128 stands for zero in the data rows.
Here are some points:
[126 146 138 149 126 112 119 117 129 133 135 126 119 156 110 121 153 119
 117 124 140 118 140 135 155 130 106]
[110 128 110 146 129 103 125  99 120 155 117 134 111 114 102  99 126 120
 118 127 152 122 121 130 144 121 130]
[138 128 120 127 119 112 101 119 128 124 119 122 118 135 110 127 147 109
 111 134 133 129 132 129 135 113 122]
[ 97 118 114 106 127 122 124 144 131 155 110 132 135 120 101 119 139 135
 147 136 122 100 113 104 148 127 142]
[130 137 129 133 118 150 140 156 127 100 144 116 121 151 149 165 150 147
 141 125 114 137 132 153 144 145 130]
[154 126 104 146 156 129 123 173 147  98 105  74 151 108 161 152 121 144
 142 140 106 137 110 161 128 164 149]
[146 143 148 121 121 116  73 143 111 144 106 110 141 158 126 115 145 124
 125 138 148 109 145 119 132 131 104]
[102 129 124  92 120 174 156 171 117 131 113 135 152 117 114 144 114 203
 149 111  93 144 133 127 110 174 185]
[158 133 148 135 119 118 110 107 135 103 151 129 124 137 130 132 142  99
 107 124 139 129 137 137 117 108 100]
[133 136 131 116 105 151 137 123 135 101 129 137 144 105 159 138 114 141
 117 115 104 172 133 135 106 149 144]
[ 97 118 112 123 143 148 133 116 102 157 102 141 151 104  71 108  97 154
 109 104 121 116 135 118  99 132 185]
[133 162 197 169 134  96 155 115 108 148 155 161  88 190 161 105 142 166
 106 127 141 164 163 163 149 157  81]
[138 133 101 127 150 157 118 178 105 111 121  73 134 141 139 170 138 154
 128 125 114 108 143 150 137 140 140]
[174 121 147 151 139 103 131 119 153 110 158 120 142 123 165 128 124  95
 132 135 140 141 122 132 116 101  88]
[131 139 124 140 134 111 110 128 127 145 120 120 127 145 129 119 137 124
 126 134 147 125 131 138 145 140 111]
[176 131 160 125 147 178 123 162  98  88 131 102 133 172 153 171 134 146
 106 110 118 130 170 152  84 119 128]
[108 128 120 131 122 129 129 109 126 147 112 139 133 112 104  97 113 153
 121 121 130 136 122 126 123 148 145]
[141 148  98 147 124 131 128 129 140 100 116 110 121 115 171 136 122 136
 122 134 113 160 112 154 118 145 138]
[158 140 127 108  75 160 107 106 218  17 144 130 136  81 148 158 135  94
 103 105  74 185 116 136 100 124 145]
[ 86 140 136 131 121 126 138 127 116 149 123 149 121 145  93 108 140 161
 132 117 107 126 142 119 147 153 138]
[159  92 120 134 158 141 153 112 116 105 132 127 132 100 124 150  86  85
 106 114 142 115 103 127  81  91 152]
[131 149 143 110 115 153 125 147 122 105 131 124 124 162 137 149 142 155
 125 121  99 146 164 140 137 147 126]
[116 133 101 138 121  97  99 130 127 165 116 117 131 122 126  99 139 141
 140 145 146 124 105 122 151 132 121]
[ 96 110 121 109 155 155 139 127 116 138  82 149 152 111  58 100 104 140
 112 107 117 100 130  99  94 134 180]
[132 131 168 101 129 133 144 111 119 115 137 145 126 153 140 149 127 113
 119 125 116 129 162 119 129 106 100]
[161 101 116 148 183  94 142 107 108 161 130 115 129  97 166 119  82  76
 117 136 185 104  95 140  82  81 122]
[133 122 138 122 122 146 120 112 120 118 129 128 121 125 132 132 126 109
 111 134 133 128 122 123 109 108 131]
[137 135  99 128 125 149 106 155 124 114 115 111 130 140 115 131 136 148
 119 122 129 127 127 139 125 143 147]
[148 121 156 105 131 156 144 151 143  88 145 119 142 133 140 167 128 124
 143 122 102 133 144 121 117 107 123]
[122 114  98  81 104 160 114 171 157  95 112 117 142 111 123 158 141 135
 161 138  83 130 112 101 136 131 157]
[161 146 150 125 129 167 127 163 100  88 144 109 122 176 160 169 139 149
 118 109 120 135 172 159 118 135 116]
[159 123 137 147 155  97 120 145 128 138 139 104 139 152 133 148 137 107
 134 142 156  96 127 140 137 117  97]
[ 79 147 108 102 109 132 127 108 114 158 106 148 124 134  93  97 137 184
 125 119 110 145 140 125 144 162 151]
[190 140 164 139 131 116  87 168 162  81 148  99 146 158 171 162 157 109
 146 154 129 130 131 143 147 124  67]
[118 119 109 111 115 101 106 124 153 127  97 112 150 107 117 115 131 105
 138 144 125 121 116 107 135 117 133]
[171 121 148 104 138 164 152 160 138  68 157 115 150 145 166 190 125 105
 152 135  89 119 151 115 100 100 115]
[ 90 126  79 116 105 152 124  99 124 137  78 135 133  86 122  90  97 151
 110 124 120 161 105 120 100 146 185]
[ 75 136 135 109 128 130 130 155  88 179 111 143 110 160  83 117 150 188
 148 127 125  92 147 107 151 156 143]
[102 132 113 143 133 119 149  89 118 145 118 143 108 129  88 116 122 102
 104 115 126 114 137 131 136 120 135]
[107 158  66 170 115 108 123 131 163 111 115 117 113  93 129 114 154 154
 123 128 123 172  79 154 170 168 142]
[179 118 158 123 102 158 137  94 209  22 190 149 155  66 166 158 125  79
 107  85 103 193 116 115  82 101 132]
[143 117 130 117 133 134 134 113 102 132 120 132 141 115 131 122 111 113
 114 124 142 128 130 119  96 115 145]
[121 123 134 109 121 122 158  92 158 119 146 150 138  93 153 130 112 120
 142 131 118 156 112 118 124 114 130]
[151 136 143 119 119 163 149 165 136 101 142 119 147 117 196 154 111 168
 160 131 109 155 127 143 112 157 130]
[149 139 153 171 156  93 136  85  88 150 150 145  97 155 132 113 126  91
  87 115 182 133 143 167 119  99  98]
[147 115 143 127 132 131 110 122 130 124 122 132 132 118 132 120 125 119
 119 127 157 128 126 120 109 126 119]
[103 139 135 121 130 145 144 161 137 124 127 128 122 136 142 149 137 139
 140 142  98 122 133 143 168 144 119]
[121 116 123 113 156 125 163 126 145 138 129 124 139 108 151 164  98 105
 153 156  94 103 117 113 140  99 122]
[159 123 155 126 131 119 115 111 136  98 147 126 135 123 144 132 124  79
 118 130 140 137 133 128 111  93 100]
[126 124 138  82 151 188 128 231  97 155  69  87 181 165 126 142 124 239
 180 139  83  99 150 113 138 203 152]
[163 158 157 153 103  74  67 122 164 106 141 106 138 149 167 107 171 105
 114 137 155 152 126 145 156 136  64]
[146 121 126 121 130 129  86 159  90 140 111 102 137 166 122 134 146 130
 125 146 149  96 146 129 137 121 111]
[123 123 113 123 152 125 148 151 134 138 110  95 131 111 159 158 117 115
 151 145 100 114 122 125 141 122 125]
[152 124 138 163 129  66  74 139  94 189 129 111 107 165 160  96 145 106
 152 155 206  78 125 133 163 107  65]
[135 115 149 139 153  93 103 123  87 177 133 130 134 160  99 107 140 100
 115 136 174  78 137 113 126 103  95]
[149 123 138 129 146 144 138 131 126 105 136 121 134 134 131 152 130 110
 112 115 114 133 135 136 115 118 127]
[230 156 239 167 216 112  87 169  42 140 126  77 169 255 100 142 112 121
  50  87 160  65 215 183  74 139  66]
10 more points follow, each with its number after it:
[158 132 110 138 147 137 106 155 102 139 110  89 147 135 140 124 121 143
 126 127 145 128 131 139 103 138 143] 0
[122 133 143 128 142 124 151 129 128 133 135 126 120 138 143 141 126 114
 144 143 117 119 140 127 149 114 111] 1
[118 124 130 159 146  94 140  92 120 166 142 150 126 116  99 104 113  93
 110 118 168 117 120 123 121 104 112] 2
[ 71 119  92 105 143 156 147 208 110 163 103 110 120 145  50 153 152 182
 175 132 108  56 131  91 182 158 163] 3
[113 127 124 125 130 130 135 126 110 162  97 122 141 117 112 107 109 156
 127 135 122 130 125 125 120 149 154] 4
[130 151 134 154 145 105 125 150 155 130 131 110 112 163 119 142 160 131
 126 126 121 112 126 142 167 132 104] 5
[ 59 142 135 118 134 145 179 156  79 189 104 158 112 141 110 111 105 238
 167 132 115 132 133 130 146 183 171] 6
[ 78 124 148  95  83 136 150  57 102 149 119 185 108 118  90  76 110 121
  95 105 121 163 169 108 122 120 151] 7
[149 125 122 119 129 142 104 144 123 105 114 107 141 127 129 142 127 120
 115 132 123 124 133 130 108 123 133] 8
[139 126 125 138 103 117 121  76 172  77 164 145 100 112 160 133 142  55
 118 128 129 170 114 124 120  89 114] 9
Which of these numbered points is nearest to each point below by angle, seen from the average point of the first points? Its number follows each.
[179 138 139 132 136 113 107 108 166  69 150 102 133 121 183 144 118  61
 115 145 134 148 126 150 112  84 102] > 9
[ 59 117 102  92  90 171 126 102 141 117 122 172 112 111  39 118 148 129
 106  91 110 134 144  95 119 133 175] > 7
[183  97 152  98 131 148 114 187 146 102 139 113 165 130 125 151 125 138
 154 129 126  92 121 108  99 118 127] > 8
[146 134 140 151 140 109 120 142 130 136 146 113 125 154 127 123 154 134
 136 130 154 123 145 138 141 136  91] > 5
[146 117 113 133 104 127 102  85 181  76 164 156 111 108  93 119 137  68
  95 107 136 148 114 116 118  95 136] > 9
[ 43 107  55 104 158 126 150 179 112 188  85 111 105 139  53 147 148 163
 174 154 100  34 122  82 198 138 167] > 3
[129 123 132  92 111 130 115 139 113 146  87 116 169  94 149 106  95 144
 156 143 125 131 118  92 104 132 146] > 4
[171 110 104 119 145 140  92 179 101 123  85  76 175 122 141 121 105 154
 139 126 155 111 121 136  87 145 142] > 0
[ 75 136 104 115 128 164 179 144 111 137 118 141 108 121 134 139 123 185
 152 127  88 143 129 131 142 163 173] > 6
[106 111 109 125 140 136 133 170 125 148 121 116 122 137  99 141 144 148
 149 135 122  80 122 117 157 133 140] > 3
[141 144 131 177 137 107 106 142 116 127 163 132  85 183 113 127 166 129
 106 116 161 123 136 158 154 140  99] > 5
[132 132 138 161 155 102 137  98 112 143 152 142  99 146 121 114 134  96
 102 122 158 115 140 136 134 105 100] > 2
[142 133 132 135 129 136 131 121 153  86 148 124 128 122 136 146 133 107
 115 117 111 142 132 137 127 118 117] > 9
[144 121  98 132 139 124  98 145 119 132 103 102 151 110 134 119 116 134
 132 133 144 120 107 137 105 136 134] > 0
[ 91 130 104 118 132 151 171 134 120 140 118 137 115 108 138 139 112 163
 146 128 104 140 117 130 136 145 160] > 6
[169  94 186 143 187 107 154  86  78 168 145 140 128 136  94 136  86  61
  91 113 180  75 154 111  70  61 100] > 2
[151 114 132  97 115 171 123 158 131  92 122 111 156 113 149 146 114 157
 134 117 108 148 124 123  97 143 150] > 8
[120 130 101 128 140 139 132 119 105 125 108 118 119 125 124 134 114 125
 121 126 126 127 129 141 117 127 157] > 4
[132 122 161 119 136 108 140 132 150 145 127 123 139 123 141 129 122 111
 151 155 129 111 128 113 140 107 100] > 1
[ 66 134 131  96  77 168 134  88 111 132 148 193  82 134  85 117 154 160
 108 102 115 147 159  90 138 141 167] > 7
[167 127 153 200 186  81 140  78  75 149 178 141  79 173 113 123 132  68
  71 112 201 104 155 178 123  76  73] > 2
[130 156 133 157 134 150 122 163 149 103 160 131 118 164 117 162 161 162
 129 109 108 136 144 155 161 156 107] > 5
[ 97 131 102 123 113 137 127 119 133 147 110 147 130 118  83 102 127 165
 121 115 127 133 126 112 140 155 156] > 4
[107 137 121 127 137 125 127 153 103 145 121 113 113 153 124 133 152 137
 143 139 124 105 138 130 160 133 122] > 3
[ 74 118  73 128 169 121 138 181  76 213  83 121 135 140  66 110 129 192
 152 134 152  66 121 111 148 162 166] > 3
[128 148 142 150 121 112  77 146 130 138 130 108 111 176  93 128 186 132
 110 135 138 115 156 128 154 134  89] > 5
[182 101  78 133 159 150 135 173 149  76 131  86 151  75 166 172  99  90
 128 133 131 110  73 141  88 102 160] > 8
[130 128 130 116 120 136 136 155 134 124 125 117 141 116 179 136 115 155
 159 141 108 139 126 123 127 145 132] > 6
[ 94 125 119 112 112 155 127 108 134 114 123 154 114 117  84 119 120 153
 107 103 110 134 142 118 122 142 161] > 7
[121 119 127 189 148  97 141  85 124 176 173 153  92 132  88  96 146 123
 102  94 191 102 124 134 149 116 106] > 2
[144 132 149 168 167 106 158  81  96 151 171 148  94 141 142 121 114  86
  95 124 175 130 138 158 115  90 107] > 2
[ 98 128 111 120 115 124 128 155 130 145 126 131 101 148 126 151 162 132
 157 145 114 103 123 118 175 128 122] > 3
[175 133 115 132 106 181 102 124 113  66 124 112 133 122 151 138 117 133
  92  97 134 172 133 151  66 138 156] > 8
[ 26 112  84 116  93 132 120  87  56 215  67 183 100 100  63  48 127 171
 110 120 167 120 115 105 119 151 179] > 4
[161 124 122 137 154 135 123 178 120 124 124  92 151 126 136 153 119 140
 142 128 133 109 119 146 120 137 125] > 0
[129 137 122 140 124 130 128 123 152  99 136 129 114 127 125 133 137 117
 116 120 111 143 124 135 133 125 134] > 9
[146 114 190  83 175 172 208 208  68 166 137 136 164 153 180 171 100 213
 192 133 114  86 158 106  94 150 125] > 6
[104 112  88 143 170 135 201 124 122 138 169 139  75 128 150 169 140  99
 146 153 121 106 123 134 154 101 127] > 1
[128 132 123 133 124 140 134 123 153  93 142 127 134 122 123 146 120 118
 111 114 110 141 134 137 129 123 134] > 9
[157 118 108 126 139 137 116 146 110 135 109 106 142 106 156 130 119 123
 127 128 130 135 111 128 104 122 130] > 0
[ 92 123 109 117  89 124 121  71 146 122 101 155 125  78 109  77 103 120
 101 123 123 156 113 108 110 137 159] > 7
[122 122 121 109 125 140 126 124 147 106 137 128 127 106 163 137 120 136
 144 130 104 149 107 118 123 126 138] > 9
[155 121 144 112 127 132 120 131 104 155 127 128 147 127 145 120 102 132
 138 131 156 139 125 119 102 123 127] > 0
[152 130 136 130 130 119 113 152 133 123 146 126 135 149 122 132 153 125
 129 121 143 111 133 135 129 124 106] > 5
[181 139 173 152 130 111  99 170 162  96 155 102 153 158 163 157 153 121
 152 137 144 133 145 135 153 140  67] > 5
[118 157 152 139 128 116 157 154 151 120 149 121 124 171 129 155 159 150
 140 125 100 125 155 152 183 150  88] > 5
[128 130  84 139 129 132 104 153 143 122 117 102 127 123 103 139 151 124
 128 137 130 102 115 141 149 133 148] > 3
[ 96 151 113 144 136  99 131 182 111 182 157 105  87 202 146 144 180 158
 157 167 139  91 142 152 204 148  94] > 5
[114 146 130 111  97 147 140 123 170  83 142 134 130 103 165 149 127 143
 139 137  85 170 119 130 137 143 131] > 9
[126 119 117 139 145 123 131 137 102 159 114 120 125 131 125 114 122 144
 131 131 144 116 127 131 123 143 137] > 4
[111 122 137 100 125 167 145 164 120 124 124 142 152 142  85 141 116 194
 127 101 113 139 148 111 100 164 164] > 6
